In the rows, zero is written as 128.
The rows of T fall into 5 groups, and each row is roughly a mix of its group's hidden directions.
T, 174 rows:
[[153 103 139 116 158 134 138 104  71  96 115]
 [133 120 117 125 170  93 135 135 127 145  65]
 [143 115 151 111 156 106 124 122  91 186 109]
 [143 129 103 125 159  83 122 138 114 184 112]
 [128 138 116 188 111 129 124 126 121  70 127]
 [153 131  98 152 148 122  83 157 133  85 143]
 [142 125 144  72  76 139 138  97 124 133 119]
 [106 158 117 145 125  98 120 148 153 169  83]
 [110 145 115 134 150 133 112 176 145  72 144]
 [129 163 119 135 104 161 131  92 130 184 133]
 [142 131 121 111 115 119 124 117 157 111  54]
 [115 118 165  98 112 135 144  95 123 185 124]
 [108 126 139 117 132 130 139 120 137 209 131]
 [152  96 163 123 118 121 108 146  74 121 156]
 [119 178 142 133  98 116 107 139 182 144 124]
 [116 132 133 117  80 155 169 133 137 144 174]
 [107 129 101 154 173 145 139 147 112 102 173]
 [ 98  95 123 141 135 149 131 138 138 102  65]
 [155  84 123 114 138 138 124 131  89  75 135]
 [142 130 137 152 111 122 138 179 146  71 137]
 [122 116 122 158 118 163 122 125 134  58 113]
 [118 100 128 121 155 129 127 148 106 101 194]
 [165 127 145 117 132 136 121 103  87 186 135]
 [ 97  89 129 124 174 115 141 149 132  86 109]
 [124 140 136 136 123 103 162 103 124 187  91]
 [133 115 147 127 102  74 115 122 140 101  80]
 [151 116 114 127 129 135 146 144 142  52 124]
 [124 133 161 122 128 103 121 132  97 197 120]
 [135 123 128 116 182 106 132 132  96 181 120]
 [147 125 150 107 100  98 116 113 138 151  67]
 [132 139 125 111 132 121 129 105 117 207 114]
 [141  90 148 116 145 148 138 116 105  68 145]
 [186 133 132  83 118 118 123 101 104 122 105]
 [ 67 153 139 132 129 156 147 125 161 120 156]
 [138 119 173 113 115 102 137 143 112 189 135]
 [129  94 162 102 153 119 134 187 118 127 142]
 [159 117 107 124 157  87 119 129 103 181 124]
 [140 113 141 109 166 116 161 189 132 128 112]
 [ 94  88 164 139 134 139 122 157 161 101 149]
 [ 95 131 113 143 170 135 157 138 140 183 135]
 [156 117 142  99 116  80 123 128 118 183 120]
 [ 96 126 132 153 156 146 121 135 117  80 175]
 [108 171 124 151 110 110 130 138 181 158 110]
 [136 120 143  68  95 140 144 100 131 155 152]
 [104 141 153 162 127 136 134 143 114  69 160]
 [116 136 165 120 139 130 129 196 133 114 158]
 [107 135  84 165 169 115 130 150 129 103 155]
 [142 128 117 145 152 133 106 140  79 111 183]
 [109  93 130 125 164 143 138 131  87 127 179]
 [115 116 152  98 170 118 145 113  91 167 151]
 [126 108 109 117 154 136 122 146 114  69 172]
 [128 145 123 113  97 121 131 123 162 175  77]
 [ 83 148 113 134 134 122 117 155 178 143  93]
 [178 128 147  98 138 111 152 127 105 175 115]
 [142 122  99 127 116 109 128  61 116 150  98]
 [158  91 112 111 135 140 123 128 106  65 118]
 [127 100 139 130 119  97 133 120 145  63  95]
 [121 120 124 113 111 145 120 153 156  62 100]
 [176  94 119 113 142 130 145 123 106  76 118]
 [119 107 110 147 186 129 104 133  95  98 147]
 [175 124 107 139 101 118 102 110 118 178 148]
 [162 139 115 107 119 112 141 109 101 179  90]
 [ 86 147 146 165 113 127 127 139 145 183 119]
 [ 97  81 166 130 138 126 121 157 165 125 105]
 [102  94 128 147 158 118 134 161 115  99 176]
 [178 133  85 125 143 106  89 149 122 137 107]
 [101  90 109 145 155 143 136 152 121  90 169]
 [156 160 115 117  99 148 131  87 127 171 100]
 [ 95 156 134 160 116 144 129 123 139 184 159]
 [148 116 108 117 173  92 125 128  98 170 106]
 [114 141 128 122 115 148 144 119 133 183 184]
 [150 130 140 160 106 104 141 176 137  80 130]
 [ 77 108 171 104 143 128 125 105 153 148 108]
 [150  79 137 116 134 104 104 113  77 109 138]
 [ 97 170 104 138 128 128 144 114 132 185 107]
 [129 127  92 131 172  89 107 145 118 161  99]
 [100 141 111 163 117  86 121 151 138  84 152]
 [ 94 155 155 136  90 146 149 125 170 145 151]
 [119 144 136 118  98  84 129 129 159 180 104]
 [113 129 141 136 129 159 105 157 129  74 171]
 [151 119 158  95 120 103 125 112 122 175  85]
 [157 122 113  95  99 121 134 121 154 185 150]
 [137 155  81 157 125 130 102 159 141  86 136]
 [155 149 116 114 126 122 137  98  97 192 123]
 [159  85 115 109 145 138 138 117  75 100 136]
 [134 146 118 120 125 125 139 112 115 208 127]
 [ 96 173 122 145 127 126 139 117 174 171 126]
 [141 131 121 127 164 120 153 191 144  99 111]
 [126 136 109 143 128 126 108 148 142  53 112]
 [162 151 146 113  91 121 118 109 118 170  87]
 [145 125 108 133 134 128 138 163 151  58 123]
 [163 137 129 106 118 161 124  68 102 135 143]
 [133 133  86 127 128 135 140 119 168  92  77]
 [ 79 144 128  91 128 152 155 126 174 128 116]
 [127 126 125 140 149 158  87 163 118  89 167]
 [147 139 123 110 126 117 138 103 106 199 108]
 [ 98 114 105 142 198 130 105 129 111 122 125]
 [155 110 152 105 156 103 119 118  87 170 110]
 [125 125 145 120 117 131 125  85 106 197 128]
 [106 123 114 146 124 149 147 133 151  76 178]
 [ 99 168 127 154 114 139 133 116 153 185 140]
 [112  99 186 108 145 131 110  89 120 151 133]
 [ 98  94 138 137 158  95 131 176 129 101 147]
 [116 144 119 112 130 121 133 113 133 204 101]
 [141 125 155  98 129 124 108 108  95 187 148]
 [118 121  96 160 168 132 127 143 113  78 157]
 [128 104 125 120 136 147 115 147 129  51 117]
 [149 121 104 131 120 128 155 147 165  68 109]
 [142 120 168  96 113 118 131 114 118 191 117]
 [139 115 133 128 183 114 122 133  75 159 138]
 [142 139 101 155 135  80  87 144 105 105 147]
 [107 154 128 110  93 132 142 126 179 166 102]
 [129 138  94 114 157 114 142 133 153  93 183]
 [ 75 165 143 141 114 156 119 133 155 154 151]
 [179 108 141 123 118 131 135  97  80 130 158]
 [130 144 121 120 128 128 138 108 116 208 137]
 [152 150 107 110 151 142 161  96 130 170  93]
 [140 172 126 133  88 141 118 106 159 156  91]
 [125 133 138 153 127 144 101 162 116  71 164]
 [140  94 134 130 145 127 129 122 111  54 137]
 [130 115 142  87 119 121 144 111 139 196 119]
 [ 94 126 141 144 167 114 104 122 140  90  83]
 [127 126 116 107 136 123 124  63 100 168 113]
 [109 144 149 142 119 153 116 186 157 118 163]
 [ 99 103 177 122 140 123 162 124 118 174 138]
 [152 156  70 145 111 123 154 165 130 139 120]
 [161 132 111 100 126 135 129 102 141  88  74]
 [ 65 162 137 149 126 160 136 115 149 118 138]
 [128 137 121 126 167  97 127 137 108 194 124]
 [103 142 147 139 117 148 119 187 164 123 156]
 [ 95 132 123 175 166 133 108 150 145 113 164]
 [129 143 140  93  83 138 163 113 160 162 143]
 [114 111 133 139 117 136 135 156 148  54 134]
 [139 124 153 112 134  98 123 121 115 180  76]
 [110 126 137 142 146 124 135 142  99 157 196]
 [164 165 129 131  83 141 114 105 118 166 149]
 [156 165 127 120  89 129 117 108 152 147  79]
 [109  99 146 143 114 109  94 161 118  84 159]
 [161 131 116  87  98 121 132 119 121 180  98]
 [139 113 150  69 108 122 132  98 127 156  96]
 [ 99  98 189 123 146 136 143  99 122 120 151]
 [ 97 146 124 123 121 135 146 133 149 131 201]
 [139 103 157 109 104 147 151 124 122 155 186]
 [117 140 130 115 103 108 138 122 172 152  69]
 [169 118 154 101 132 102 125 122  76 140 157]
 [124 145 122 107  86 120 138 142 184 168 126]
 [181 116 118 126 124 110 118 102  93 175 126]
 [161 118 143 117 129  84  98 124  88 155 156]
 [121 131 124 168 123  74  95 144 108  97 111]
 [173  97 102 119 152  90 103 153 117 145 117]
 [114  80 125 128 167 120 137 147 111  77 135]
 [137 152 132 143 131  85 163 112 110 164  87]
 [129 135 109 139 112 169 125 132 132  71 171]
 [165  93 146 122 128 136 115 140 119 104 188]
 [ 79 142 110 156 171 115 107 149 147 148 112]
 [127 140 114 175 123 125 126 147 129  60 126]
 [ 88 163 123 137 117 120 131 139 171 169 100]
 [158 118  92 101 147 143 135 110 125  72 149]
 [136 156 106 143 128 120 100 143 102 167 180]
 [124 136 140 144  99 116 127 131 135 169  62]
 [162 134  95  82 154 119 143 108 134  88 142]
 [101 140 156 133 113 145 119 178 160 158 157]
 [160  98 111 111 138 132 124 133 109  63 146]
 [126 130  88 134 134 124 148 109 149  67  98]
 [117 118 137 128 148 144  86 165 110  90 170]
 [156 116 135 127 146 122 103 123  92  96  70]
 [122 115 148 142 106 168 121 127 141  70 162]
 [106 116 137 143 126 107 130 152 123  54 136]
 [162  86 158  96 132 111 106 120 117 103  93]
 [133 131 101 128 166  92 118 125 107 180 100]
 [129 145 114 116 137 116 130 113 123 203 100]
 [124 122 101 147 187 103 103 138  95 132 107]
 [138 101 133 122 145 169 138 121 110  70 159]
 [141 122 109 121 172  89 123 130 102 175 105]]

In each list below, one row fits none of the groups, and each other row fits one group, some only roughly. Which row is it?
  * z420: [108 119 123 133 124 164 107 141 143  71 167]
  * z839: [ 91  85 174 111 117 139 144 135 151 149 149]
  * z235: [111 162 125 130  87 112 139 155 180 153 129]
  * z589: [ 83 139 134 108 121 142 149 151 170  92 155]
  * z192: [146 100 151 118 147 157 134 143 123  63 134]
  * z931: [128 138 138 100  87 147 146 102 125 183 152]
  * z705: [128 102 160  83  97 130 157 114 133 170 123]
  * z528: [124 136 120 125 159  76 130 135 139 175  90]
  * z858: [ 81 170 131 146 101 129 121 132 168 157 133]
  * z231: [ 90 162 150 132  93 140 155 145 159 108 155]
  * z521: [164 160  95 111  90 140 125 124 117 165 155]
 | z192
  * z819: [103 137 146 146  72 131 133 100 131 158  91]
  * z407: [125 137 132 124  94 147 129 112 162 167  73]
  * z306: [ 92 152 122 111 125 128 138 128 168 160  76]
  * z301: [159  91 133 123 143 104  91 151 129 130  78]
  * z92: [107 148 127 117 107 119 151 140 156 175 177]
  * z728: [141 129 136 141 129 165 107 168 126  83 170]
  * z539: [140 106 151 123 129 106 113 162  98 116 187]
  * z461: [150 110 113 147 169 108 104 146  91 109  90]
  * z5: [151 137 159 102  68 135 156 126 147 131 107]
  * z629: [141  94 146 107 153 112 120 147  92  94 169]
  * z662: [169 136 142  91 124 126 114 120  95 180 116]
 | z819
  * z803: [ 79 154 140 138 116 147 114 113 140 183 142]
  * z513: [134 137 111 165 160  98 133 124 144 139  70]
  * z174: [ 93 141 154 148 153 151 103 149  97 162 156]
  * z4: [130 166  86 136 129 115 124 125 121 180  91]
  * z488: [136 136  92 124 115 124 153 126 181  86 101]
  * z489: [115 113 124 139 153 105 132 156 146 173  75]
  * z336: [116 102  97 107 194 127 117 131 109 109 137]
  * z386: [164 151 119 126  91 154 120  92 127 139  82]
  * z713: [101 139 108 167 132 131 118 151 121 108 189]
  * z459: [159 162  95 129 111 121 139 119 104 180 105]
 | z513
  * z233: [155 141 124 119 145 134 106 128  91 179 171]
  * z217: [135 122 111 164 168 110 110 142  89 116 169]
  * z71: [144 103  92 131 153 124 121  96  69 129 118]
  * z769: [103 166 100 144 121 149 142 122 136 102 183]
  * z22: [144 118 130 116 111 162 157 110 145  64 130]
  * z826: [183 121 124  90 120 166 112 108 121 107 111]
  * z189: [121 129 154 126 110 111 133  94 107 196 126]
  * z940: [142 131 158  96  78 141 158 117 160 148 107]
  * z118: [ 92 166 124 117  90 124 142 142 172 155 139]
  * z136: [127 173 146 131 103 114 124 118 146 190 114]
 | z71
  * z726: [ 86 120 136 149 163 134 118 153  98 154 168]
  * z527: [151 121 137 120 143  78 109 122  98 151  80]
  * z652: [145 126 150 165 110 124 125 142 103  85 176]
  * z873: [ 95 157  96 160 107 112 135 147 171 139 152]
  * z813: [147 173 148 127  89 118 116 117 136 181 125]
  * z761: [116 115 107 145 138 155 143 138 148  58 119]
  * z344: [106 115 166 121 111 114 109 132 116 188 157]
  * z229: [ 95 142 107 146 128 140 151 160 159 167 164]
  * z774: [115 149 153 153 111 123 116 133 114 194 153]
  * z477: [168 114  90  94 143 127 133 120 118  76 119]
 | z726
  * z626: [111 145 137 133  74 146 127 125 174 156 101]
  * z767: [120 138 148 130  69 131 125 118 162 152  88]
  * z582: [164 101 118 137 154 110 103 127  84 113  88]
  * z989: [152 102 130 109 166  88 147 139  93 142  96]
  * z520: [110  91  97 123 160 148 137 132 133  71 127]
  * z992: [127 134 109 107  91 122 115 159 181 123  92]
  * z303: [111 118 136 151 184 139 120 155 113 100 167]
  * z827: [ 88 129 115 134  99 124 148 129 189 102 115]
  * z697: [158 112 111 120 164 104 159 114 102  98  90]
  * z428: [120 126 134 132 127 137 135 138 128 106 210]
  * z846: [131 149 138 127 105 178 113 114 136  95 178]
 | z303
  * z691: [147 167 115 138  83 127 113 119 169 130  91]
  * z70: [127 125 137 121 117 185 144  96 128  82 153]
  * z408: [123 145 106 139 133 136 147 136 135 199 160]
  * z476: [163 131 138 124 144 144  95 123  63 142 143]
  * z348: [175 123 146  98 145 132 130  97  78 144 133]
  * z221: [133  92 167  77 118 137 138 102 122 143 157]
  * z18: [112 132 123 133 129 114 121 140 140  64  77]
  * z496: [114 138 163 157 104 119 116 145 109 181 158]
  * z157: [163  97 103 131 160 114  95 119 100 161 106]
  * z887: [113 163 108 167  95 128 120 141 179 135 115]
  * z942: [ 92 145 124 105 125 155 141 118 158 124  68]
  * z119: [123 136 147 101  99 138 149 119 147 123  60]
  * z960: [115 159 122 110  98 158 127 158 179  99 129]
 | z960
